(in the rows, 128 means zero)
Each named move below is a turn or a mirror, shown by a few rows before and after it. Which moves, in which order, take the first row of each later pair to the second? The first pair is answered.
move k_462:
[157 121 144 144 134 117  86 167  66 101 160 119  95 147 109 149  89 132
  95 132 126 146 123  93 103  98 138 115 119 116 191 144 105 140 130]  ->  [156 119 146 139 131 112  86 162  71  98 158 117  94 142 106 147  90 132
  94 133 127 147 124 103 105 101 139 119 120 119 193 143 107 143 134]
[102 117 101 132 179 131 146 127 126 121 149 142 166 119  83 126 176 159
 146 156 165 121 176 124 104 115 123 123 184 108 134 136 124 112 174]  ->  [ 93 127  94 147 176 134 152 127 115 123 159 139 171 132  91 131 187 168
 146 158 147 124 179 126  96 114 124 133 162 136 150 141 114 121 176]
[118 161 144 152 126 148 122 143 115 122 150 125 142 136 120 137 145 140
 145 120  99 160 135 177  91 109 124 152  96 162 161 136 137 129 141]  ->  [136 112 144  98 151 127  91 141 151  87 118 136 144 103  98 138 117 110
 134 122 152 154 123 137 128  99 139 125 175  84 134 113 173 144 129]
move k_518:
[164 126 120 151 116 107 136 117 155 116 125 138 100 131 174 131 133  75
 137 135 128 116  93 105 127 135 125 119 137 153 150 111 142 153 127]  ->  [146 139 104 186 152 126 153 120 146 123 124 119 115 131 156 123 156 108
 150 140 107 119 114 130 107 121 135 122 135 168 170 133 140 159 141]
[110 153 137 107 129 144 141 158 139 139 149 153 139 153  92 130 153 133
 100 150 138 108 162 160 159 169 116 126 124 124 133 129 131 114 130]  ->  [112 149 140 105 118 144 128 161 148 145 149 157 142 156  96 123 144 125
 104 160 136 111 159 156 161 168 115 122 115 118 140 130 139 109 130]
[136 102 126 139  91  86 114 113 148 112 128 131 130 117 150 133  94 103
 108 108 145 130 102  94 151 125 115 123 139  92 131 114 116 136 133]  ->  [115 122 116 199 145 125 146 116 127 132 121 106 154 102 122 113 132 157
 142 118 108 130 125 131 102 100 134 146 135 138 137 150 118 143 145]
move k_616:
[133 167 132 117 107 156 139 160 117 110 154 143 132 148 108 132 134 109
 107 153 131 138 147 143 151 150 125 152 106 131 166 122 136 102 107]  ->  [147 126 131 148 159 137 140 148 117 106 118 116 129 105 121 121 100 122
 149 133 143 152 136 105 118  70 152 139 161 123 154 145 135 127 133]
[159  92 152 119 111  68 107 105 144  93 106 140 103 144 188 132  59  64
  95 127 217 155 100  74 211  96 130 111 161  70 107 102 123 155 139]  ->  [ 93 103 119 116 111  66 151 112 112 166  42 120 101 132 129 121  85 131
 112 121 175  46 129 140 196 121  98 106 184 170  36 141  79 161 137]
[124 134 126  98  88 114 109 134 137 132 138 136  97 141 148 138 108  95
 114 129 132 111 115 121 146 168 117 112 109 123 114 111 116 138 115]  ->  [126 105 125 120 110  98 109 125 141 126 122 120  99 115 150 131  85 105
 146 114 142 125 112  97 133 113 134 106 140 114 105 121 119 153 130]
[116 130 139 114 174 106 163 133 130 166 102 142  93 144  96 133 119 186
 107 122 131 110 166 197 177 172 124 166 218  72 138  82 153 137 171]  ->  [139 140 150 115 168 106 146 135 134 138 129 140  87 146 120 132 114 166
 101 122 138 146 156 173 181 166 137 162 214  36 154  68 162 130 178]
move k_496:
[101 141 118 115 105 131 151 129 116 156 123 121 134 159 102 129 153 150
 121 125  98  87 150 162 142 162 124 125 121 164 110 147 110 122 114]  ->  [119 149 126 134 160 168 149 135 126 119 152 127 155 134  84 101 168 163
 127 134 124 142 161 154 134 136 152 131 150 119 132 147 145 131 118]
[107 119 115 118 124 126 132 109 124 143 118 164 129 148 150 119 151 120
  60 122 149 163 154 118 125 108 139 130  90  61 122 172 107 133  97]  ->  [ 97 114 102 117 123 109 135 105 118 157  88 153 121 140 134 120 150 134
  75 111 143 128 147 125 112 102 133 128 115  78  91 178  97 141  96]
[130 166 121 152 141 118 149  97 143 123 150 118 127 118 139 127 130 131
 167 134 116 128 140 122 119 113 133 165 149 131 112  98 119 134 117]  ->  [138 168 128 148 116 114 137  89 137 116 152 120 120 135 150 131 127 113
 166 134 111 126 133 126 127 133 133 158 135 135 118  95 112 132 108]
[135 151 162 126  89 101 117 112 167 135 150  93  96 139 158 155  92 105
 118 141  80 116 154 137 153 164  96  90 106 123 128 102 143 133 147]  ->  [122 126 149 144 156 109 129 116 173 123 102  82 110 104 101 135  76 137
 148 146  96 107 167 136 133 115 129  86 177 111 104 121 156 153 153]
Now pairs of rows:
Each pair is 2 to 3 moves apart.
[ 81 203  91 187 170 195 140 143 130 124 177 109 178 164  32  94 134 133
 128 179  91  86 111 191 117 133 130 151 123 170 174 168 184 141 130]  ->  [115 103  85 148 157 107  96 110 161 101 104 101 123 113  83 116  14  66
 141 127 151  74  58  91 135  58 140  93 206 105 115 155 178 168 133]	k_518 then k_616
[117 164 114 168 119 150 147 125 105 170 121 111 141 114 109 130 154 174
 169 105 105 123 127 106  72  71 164 178 104 165 129 114 135 124 137]  ->  [115 132 101 134  97 113 141 117 112 183  81 114 121 106 120 144 130 148
 164  84 129  78 110  88  90  81 153 159 137 159  79 111 117 123 131]	k_518 then k_616 then k_518
[124 175 141 163  88 136 138 131 108 137 194 144 118 162 152 139 162 142
 138 130 123 157 108 145 103 144 134 152  62 123 182 100 123 117 141]  ->  [149 126 148 109  92 112 102 128 139  95 173 169 113 138 138 139 125  95
 125 132 177 153  97  97 146 144 137 126 141  54 160  59 147 120 119]	k_518 then k_462
[119 147 144 188 152 167 169 141 112 161 118 109 144 109 125  96 150 171
 146 131 106 125 133 162  94  93 153 157  92 172 135 161 115 134 173]  ->  [141  94 142 111  98  83 138 117 136 165  62 114 103  94 157 122  70 101
 135  92 151  80 103 103 136  95 124 119 138 141  82 127  99 142 153]	k_518 then k_616
[ 93 137 147 107  57  75 156 140 126 208 116 131 148 164 125  97 186 107
 157 158 103  84 127 173 107 175  79 148  89 178 157 147  99  93 123]  ->  [145 120 172  72  93 109 128 152 171 130 159 166 166 145 103  94 193  79
 122 194 169 151 134 144 154 190 106 147 137  63 187 112 168 102 106]	k_496 then k_616 then k_518
[122 113 127 115 117 115 129 123 133 151  90 115 119 124 116 126 107 117
 127 123 142  87 120 134 144 127 121 114 153 126  89 127 120 130 117]  ->  [145 120 137 121 125 126 104 121 142 117 124 132 121 124 144 130  99  98
 128 124 151 146 127 103 144 123 127 127 145  89 125 114 136 129 116]	k_616 then k_616 then k_496
[135 134 122 169 166 141 143 128 137 130 143  90 133 117 139 128 152 138
 157 141  86 136 144 138 116 100 152 121 130 163 132 143 136 142 165]  ->  [132 138 120 160 155 134 143 127 134 146 131  89 127 116 140 135 149 137
 154 133  83 116 147 147 117 106 145 118 128 174 110 147 127 145 156]	k_496 then k_496
[168  98 140  79 116 129  89 132 164 107 133 158 130 131 109 135 101 104
 106 130 171 130 123  86 172 126 123 115 177 100 117 119 124 136 140]  ->  [156 112 136  65 101 140  94 138 158 132 134 169 136 151  95 144 115 113
  92 139 151 108 133 127 187 169  99 124 153 126 107 119 118 130 130]	k_616 then k_616
[ 88 126  99 140 164  91 147 106 185 181 130 156 125  99  64 152 116 135
 126 147 104 102 127 109 154 149 105 124 155 147  92 108 141 106 136]  ->  [117 118 102 185 177  92 139  95 171 150 155 141 122  91 109 149 100 127
 153 125 109 176 110  58 123  79 135 124 129 119 137 112 146 116 146]	k_616 then k_462 then k_616
[156 157 144 101 174 124 135 135 128 113 175 163 173 108  85 115 148 118
 108 173 116 150 150 115 110 111 159 129 139 110 160 162 212 130 111]  ->  [135 159 139 131 183 128 158 130 110 142 158 141 170  98  88 108 153 142
 136 158 100 138 150 124  84  88 167 135 136 141 154 185 197 135 131]	k_462 then k_616
[126 127 134  97 125 150 155 123 155 146 107 136 132  87  97 134 135  95
  93 119 150 114 144 120 149 132 138 116 177 134 123 121 149 127 102]  ->  [139 126 138 145 129 148 151 109 149 125 127 121 116  89 150 124 115 102
 115 110 132 169 124  95 112  75 153 124 149 137 160 130 133 136 128]	k_496 then k_462 then k_616
[ 89  86  85 104 134 122 134 117 106 143  70 157 143 117 140 104  52 108
 116 130 181 123 116  93 161 119 120  81 150 128  92 115 120  84 150]  ->  [ 73 121  87 164 186 161 173 120  90 155  93 141 168 112 112  87 101 162
 137 146 149 144 131 126 127  97 147 106 129 159 120 146 121  91 171]	k_616 then k_616 then k_518
[138 134 104 127  86 103 148 115 128 118 104 127  98 108 165 165 131 112
 110 141 148 119 113 108 113 130 115 138  75 154 123  93 107 100 122]  ->  [139 128 100 119  86  99 139 120 134 124  96 124 104 106 157 164 128 110
 107 144 155 100 111 107 124 139 115 134 105 148 107  84 107  98 119]	k_462 then k_616 then k_616
[127 138 128 172 151 140 100  89 138 150 116 155  95  86 157 141 114 158
 120 108 113 129 124 175 120  93 180 175 106 159 143 182 142 164 131]  ->  [146 118 133 114 139 135  76 103 154 130 113 175  90  85 136 149 102 131
  89 128 153 117 129 167 169 132 173 165 150 105 134 148 165 155 113]	k_616 then k_462
[131 180 148 155 151 171 138 109 106 101 175 144 150 127  91 113 164 143
 110 156 117 160 145 148 122 123 161 149  92 107 170 138 167 128 142]  ->  [146 176 153 124 106 140 125 100 113 103 184 155 122 146 127 135 145 103
  98 152 123 162 122 132 141 154 148 136  67  92 170 116 165 118 128]	k_518 then k_462
[134 144 158  98  95 147  98 141 130 103 218 162 119 173 166 148 156  83
  86 134 127 182 119 122 137 200 103 157  59 106 177  67 154  98  99]  ->  [109  84 131 193 179 113 142 109 106 138 105  91 115  90 168 111 118 151
 195  70  99 152 100  93  43  43 144 136 144 173 118 137 118 148 152]	k_616 then k_462
[155 162 141 166 152 157 115 108 111  99 186 151  97  74 154 129 102  80
 103  90 154 198 119  67 111 133 129 170 128  96 146 117 140 141 139]  ->  [123 198 133 150 114 171 127 117 105 132 199 168 102 104 134 144 136  92
  69 112 133 154 137 113 134 202  88 189  92 130 137 120 131 116 117]	k_616 then k_616
[151 110 134  78 167 135 121 115 147  64 154 139 160  88  56 117 104  89
 117 118 169 154 128 110 166 146 149 104 203  52 116 103 195 112 106]  ->  [143  75 116  77 120  73 117  88 128 103 113 118 119  92 120 123  57  58
 141  64 162 114  98  75 150 104 133  89 186  90  83 106 137 107 113]	k_496 then k_616
[ 96 121 136 105 145 128 112 132 140  81 143 107 114 148 123 143  87 124
 100 164 171 100 119 108  97 130  74 106 141  98 122 116 182 124 126]  ->  [ 80 123 125 135 124 106 129 125 130 107 134  80 110 156 148 137  88 133
 127 140 138  89 106 107  55 105  67 119 107 149 128 140 153 123 144]	k_462 then k_616 then k_496
[139  75 125 107 185 138 112 104 159  58 125 118 149 114 101 144  93 113
 125 127 187 126 137  98 175 106 157 154 243  57 132  86 168 137 107]  ->  [158  91 138 143 186 139 107  93 144  40 162 115 142 121 140 145 104 108
 134 116 173 180 127  86 154  76 165 169 193  62 179  96 161 135 114]	k_462 then k_616 then k_462
[122 129 127 165 168 147 159 128 107 116 131 115 139 110  82 103 163 171
 130 132 123 147 139 153 117 114 138 132 135 160 129 154 121 130 131]  ->  [120 131 123 151 148 137 154 121 105 135 114 113 128 113  90 117 159 155
 128 123 116 129 135 155 116 124 120 135 131 176 111 153 102 138 126]	k_496 then k_496
[ 83 143 123 153 172 174 133  90 105 151 133 122 162 132 143 152 102 160
 160 151  86 165 134 114  97 118 161 123 151 145 180 157 106 137 123]  ->  [ 78 160 123 113 146 185 119 111 115 159 147 143 167 144 106 166 118 148
 115 186  98 138 152 138 137 180 141 131 145 121 178 145 121 123 100]	k_462 then k_616 then k_496
[130 118  95 130 150  95 140 159 140 201 144 121 145 177 163 129 163 176
 165  66 128 129 151 140 102  68 122 127 130 138 117 109 151 139 178]  ->  [119 113  85 101 151  99 140 167 143 205 134 136 149 172 130 123 176 182
 147  83 139 101 163 165 120 104 107 124 152 140  92  96 150 130 164]	k_496 then k_462 then k_616
[139 147 127 117 111 145  70 132 137 134 121 148 136 151 110 139 168 103
  79 142 146 142 135 130 148 180 110 145 164 101 166 110 122 104 125]  ->  [132 162 124 172 116 149  91 122 105 153 133 121 133 149 142 128 183 126
 114 119 106 158 130 128  92 143 114 158 109 137 185 146 106 107 145]	k_616 then k_462 then k_616
[132 113 128 135 162 142 150 128 123 102 110 117 139  97  91 118 112 139
 148 127 164 145 136 124 127  98 142 124 178 118 114 144 145 139 140]  ->  [139 138 126 168 150 144 149 130 122 109 141 111 147 118 119 109 135 148
 156 127 138 180 133 129 100 103 145 144 123 132 157 149 141 132 153]	k_462 then k_616 then k_616
[ 94 157 120 184 144 146 153 146 107 140 123 111 141 138 109 107 145 185
 132 130  91 144 130 160  90 140 141 138 121 162 148 145 111 134 139]  ->  [118  98 128 140 113  71 123 124 123 138  78 109 101 120 150 125  70 124
 129  83 142 120  94  90 122 118 143  99 168 113  94 133 102 136 133]	k_518 then k_616
[126 140 115  90 113 152 128 164 122 154 128 116 106 159 122 109 134 117
 134 152 140 132 127 138 117 168  92 151 109 139 165 112 126  96 148]  ->  [149 114 115  77 112 132 114 156 134 143 116 120 104 142 139 118 101  91
 137 140 160 142 113 107 122 138 106 144 139 105 163 106 140 104 149]	k_462 then k_616 then k_496
[135 140 140 168 140 150 130 131 120 109 148 129 146 123 133 121 136 147
 139 139 116 158 134 120 109 114 147 135 107 110 165 143 140 130 148]  ->  [110 150 123 146 125 154 143 143 111 131 139 138 143 145 109 126 158 161
 128 153 116 124 147 156 118 147 123 140 105 134 142 137 130 115 140]	k_496 then k_496 then k_616
[ 79 140 124 112  61 159 131 148 158 121 121 143 114 146 107 156 141 162
  68  97 145 139  95 151 175 191 119  80 115 118  72 116 109 101 115]  ->  [103 133 139 167 128 199 134 157 157  71 143 132 142 119 104 135 146 184
  92 108 150 216  92 130 138 133 171  95 134  86 115 129 148 111 138]	k_518 then k_496 then k_616
[163 150 142 157 145 162 131 176  84  92 141 102 166 109 134 100 129 154
 146 160 147 198 130 119  89  87 165 156 112 108 155 115 133 114 131]  ->  [127 124 118 120 157 154 137 187  98 110  80 107 158  86  71 105 129 171
 142 161 158 114 145 147 119 106 146 136 198 124  87 122 128 115 117]	k_462 then k_616 then k_462
[137 103 137 129 156 130 129 105 128 118 116 118 120 105 142 136 118 130
 120 122 134 166 132 111 121  75 151 129 161  97 122 141 137 138 146]  ->  [136 101 128  94 144 133 119 115 135 123 117 127 120 104 115 142 125 120
 101 136 144 138 139 126 143 113 139 124 172  84 106 120 143 126 129]	k_462 then k_616 then k_462
[140 106 121 109  73 117 134 111 144 175 142 127 109 174 186 142 108  84
 106 142 127  85 134  95 132 142 113 116  91 162 115 112  92 114 125]  ->  [135  87 110 118  91 108 145 115 143 185 115 110 100 155 170 131 108  99
 125 132 123  64 125 100 119 116 124 110 113 176  92 131  89 123 126]	k_616 then k_616
[146  96 134 132 195 144 125 149 153  78 113 128 151  75  96 106 121 134
 156 148 166 158 141 113 127  91 177 126 224  51 121 122 163 155 131]  ->  [131 179 138 162 137 181 140 157 124 116 199 142 156 149 128 113 183 142
 116 167 109 175 158 178 120 167 126 173  73 117 188 115 150 114 132]	k_616 then k_616 then k_462
[138 148 130 187 138 147 146 142 123 128 128 115 128 128 164 121 139 144
 155 108  93 171 122 117 103  89 142 135  93 155 152 137 125 124 152]  ->  [144 156 131 174 128 152 144 140 124 125 157 131 132 141 167 127 146 141
 142 118  96 178 118 125 118 113 148 136  80 150 160 134 131 125 144]	k_616 then k_616
[137 154 145 120 123 124 109 160 157 119 148 167 117 142 142 140 132 108
  75 152 159 144 130 140 153 166 135 137 117  73 145  99 166 115 108]  ->  [106 114 118 134 134  81 133 140 147 159  63 121  87 113 143 134  97 131
 138 109 148  85 117 128 120 108 134 111 165 135  84 131 125 138 128]	k_616 then k_496 then k_496
[153  90 145 159 168 175 148 114 138 147 130 154 120  99 137  90 112 166
 199 148 108 116 122 127  63  93 113 130 136 179 130 115 125 133 156]  ->  [142 114 148 108 132 178 140 130 142 158 152 175 124 126 108 106 135 163
 146 177 113  80 134 173 113 179  83 133 120 172 119  92 123 108 124]	k_462 then k_616
[ 93 211 139 136 207 153 146 120 107 125 177 144  94 134 123 131  96 142
 150 179 104 164 166 208 115 147 106 149  87 161 155 128 115  74 121]  ->  [ 83 193 129 158 223 141 159 113 110 137 137 130  92 116 115 118  91 153
 183 167  99 147 165 210  96 111 126 145 113 177 138 145 103  89 131]	k_616 then k_616
[137 148 155 136 161 153  93 161 140 118 148 123 129 132  99 144 161 173
  96 162 161 138 166 111  96 134 121  97 130  64 108 129 141  72  78]  ->  [155 126 163 133 157 122  85 149 146 108 140 125 116 133 139 151 134 143
 109 140 168 154 139  74  94 110 131  79 131  48 112 121 137  75  82]	k_462 then k_616 then k_518
[131 132 126 101 144 156 129 159 103 113 103 151 112  94  76 129 133 170
 137 162 123  80 135 160 149 156  97 124 166 119  86  98 118 106 118]  ->  [168 101 141 102 132 132 104 144 118  76 122 153  90  89 137 129  96 121
 147 142 151 139 108  90 153 113 110 116 153  67 114  92 139 119 116]	k_462 then k_518 then k_616
[144 178 141 202 134 134 129 117  70 139 162 111 152 151 195 127 141 133
 143 112  75 182 155 168  75  98 140 160  33 151 193 141 114 115 154]  ->  [127 175 136 201 128 136 135 122  69 157 143 105 154 152 183 121 143 143
 149 113  74 156 150 183  74 105 133 150  45 174 172 147 106 114 151]	k_616 then k_616
